Small tables with named rows and columns. After each table, cells are looked up by row and column.

mik =
|  | tanod | puvo | dores | samukep | pufife | tera | pagomo | luz |
|---|---|---|---|---|---|---|---|---|
| rito | 50287 | -31082 | 45433 | -45614 | -36401 | -69209 | -82312 | -62076 |
| kebi | -20036 | -50427 | -18156 | -28081 | -17272 | -15053 | -39116 | -77161 |
| zezup | 8829 | -41236 | 11353 | -36952 | -27184 | -38847 | -55121 | -67655 |
| lar | -56544 | -41025 | -20606 | -4215 | 1157 | -8941 | -8212 | -74939 |
| gumige | -45876 | 10901 | -39476 | -7787 | -21390 | -27096 | 5461 | 37006 |
| nife | -11862 | -59093 | -18192 | -37623 | -25079 | -9897 | -42094 | -78910 |
| vibagi | 16054 | -28800 | -18351 | -49590 | -41466 | -37840 | -65675 | -33033 |
| pesulof | -65086 | -20715 | -71513 | -12710 | -17870 | 7495 | 9477 | 1895 |
| loze | -70759 | -34484 | -21651 | 3447 | 7047 | -9883 | 1609 | -70716 |

What is the samukep of nife in mik? -37623
What is the luz of gumige in mik? 37006
What is the dores of nife in mik? -18192
What is the tera of kebi in mik? -15053
What is the puvo of nife in mik? -59093
What is the tanod of rito in mik? 50287
What is the dores of loze in mik? -21651

bar
           kup  bitotef  fozano  gezofo  ritudu
seg     -18301   -60583  -21773   -8198  -42981
voge     75842   -19901   83122   31248  -93369
tof      21556     6655  -51613    -774  -22470
pil      22358   -16316  -57074     206  -50630
neb      13178    19378  -56211  -35120  -73160
vok      68216   -12116   37236   12066   19804
vanog   -30346   -19407   -4461   31356  -42177
koriv   -17556   -70490   70182  -50374  -81362
mal     -28874   -17458  -62802   30486  -26381
nanef    10872    24283  -63305   -5620  -74086
digeso  -27859   -46249  -28883   13507  -56027
puz      68138   -12127   38225   11549   19922
mava    -21063   -14973  -39161   10799  -72974

What is the bitotef of tof in bar? 6655
What is the bitotef of digeso in bar? -46249
What is the ritudu of mava in bar? -72974
What is the kup of tof in bar? 21556
What is the gezofo of mava in bar? 10799
What is the gezofo of mal in bar? 30486
What is the ritudu of vanog in bar? -42177
What is the ritudu of seg in bar? -42981
What is the kup of puz in bar? 68138
What is the ritudu of voge in bar? -93369
What is the bitotef of vanog in bar? -19407
What is the bitotef of pil in bar? -16316
What is the ritudu of mal in bar? -26381
What is the ritudu of digeso in bar? -56027
What is the kup of voge in bar? 75842
What is the kup of digeso in bar? -27859
What is the bitotef of neb in bar? 19378
Row with the largest bitotef: nanef

basu =
	podelab	sen
kuvugo	0.93	-0.57
lazila	-0.40	-0.99
kimunir	0.60	0.01
nim	0.10	-0.53
risegof	-0.88	-0.44
nitub	0.53	-0.23
lif	-0.22	-0.94
ket	0.88	-0.66
suge	0.51	-0.99

risegof, sen => -0.44
suge, podelab => 0.51
lazila, sen => -0.99
lif, podelab => -0.22
risegof, podelab => -0.88
lif, sen => -0.94
lazila, podelab => -0.40
ket, podelab => 0.88
kuvugo, sen => -0.57
nim, podelab => 0.10
kimunir, sen => 0.01
ket, sen => -0.66
nitub, podelab => 0.53
kimunir, podelab => 0.60
nim, sen => -0.53
nitub, sen => -0.23
kuvugo, podelab => 0.93
suge, sen => -0.99
Row with the largest podelab: kuvugo

dof =
	depodu	vab
rukesug	-78396	464
fav	-20316	83290
bofigaz	-12097	-23716
rotelef	-42150	-55212
pizoke	-88483	-53124
sef	-99358	48117
gem	-48455	6209
mev	72110	37314
bov	-88394	-7296
gib	-37193	13137

What is the depodu of gib in dof? -37193
What is the depodu of mev in dof? 72110
What is the depodu of rotelef in dof? -42150
What is the vab of mev in dof? 37314
What is the vab of fav in dof? 83290
What is the vab of sef in dof? 48117
What is the depodu of pizoke in dof? -88483
What is the vab of rukesug in dof? 464
What is the vab of gem in dof? 6209
What is the vab of pizoke in dof? -53124
What is the vab of rotelef in dof? -55212
What is the vab of gib in dof? 13137
What is the depodu of bofigaz in dof? -12097
What is the vab of bofigaz in dof? -23716
What is the depodu of fav in dof? -20316
What is the depodu of gem in dof? -48455
What is the depodu of bov in dof? -88394
What is the vab of bov in dof? -7296
What is the depodu of rukesug in dof? -78396
What is the depodu of sef in dof? -99358

pib.csv
,mizutu,lovubom,nimovi,mipav
dok,47163,19764,12083,22270
zib,26870,32272,-1270,25951
zek,-60807,-2191,59801,13046
pim,-12310,9361,39677,5038
matirur,52705,-20786,20661,33504
pusa,26574,5985,28621,18642
nefopem,42034,14994,-12834,13523

nimovi of dok: 12083
lovubom of pusa: 5985
nimovi of nefopem: -12834
nimovi of matirur: 20661
lovubom of zek: -2191
mipav of zib: 25951
lovubom of nefopem: 14994
lovubom of zib: 32272
mizutu of pim: -12310
mizutu of pusa: 26574
mizutu of dok: 47163
mizutu of zek: -60807
mipav of pusa: 18642
nimovi of zib: -1270
Row with the largest lovubom: zib

minom
|  | reg | reb | mav | gigaf | felito | kes | gori |
|---|---|---|---|---|---|---|---|
| vevizem | 0.54 | 0.43 | 0.47 | 0.59 | 0.62 | 0.73 | 0.37 |
| feruni | 0.73 | 0.57 | 0.46 | 0.82 | 0.85 | 0.85 | 0.60 |
| fesigu | 0.15 | 0.81 | 0.61 | 0.34 | 0.74 | 0.74 | 0.50 |
| zozo | 0.70 | 0.68 | 0.43 | 0.54 | 0.64 | 0.68 | 0.30 |
| ded | 0.64 | 0.70 | 0.69 | 0.69 | 0.71 | 0.66 | 0.73 |

What is the reg of feruni in minom? 0.73
What is the reg of ded in minom? 0.64
What is the mav of feruni in minom? 0.46
What is the reb of fesigu in minom? 0.81
What is the gigaf of vevizem in minom? 0.59
What is the gori of zozo in minom? 0.30
What is the reb of feruni in minom? 0.57
What is the reg of zozo in minom? 0.70
What is the gigaf of zozo in minom? 0.54
What is the gori of ded in minom? 0.73
What is the gigaf of feruni in minom? 0.82
What is the felito of zozo in minom? 0.64
What is the kes of feruni in minom? 0.85
What is the gori of feruni in minom? 0.60
What is the mav of ded in minom? 0.69
What is the felito of fesigu in minom? 0.74
What is the reg of fesigu in minom? 0.15

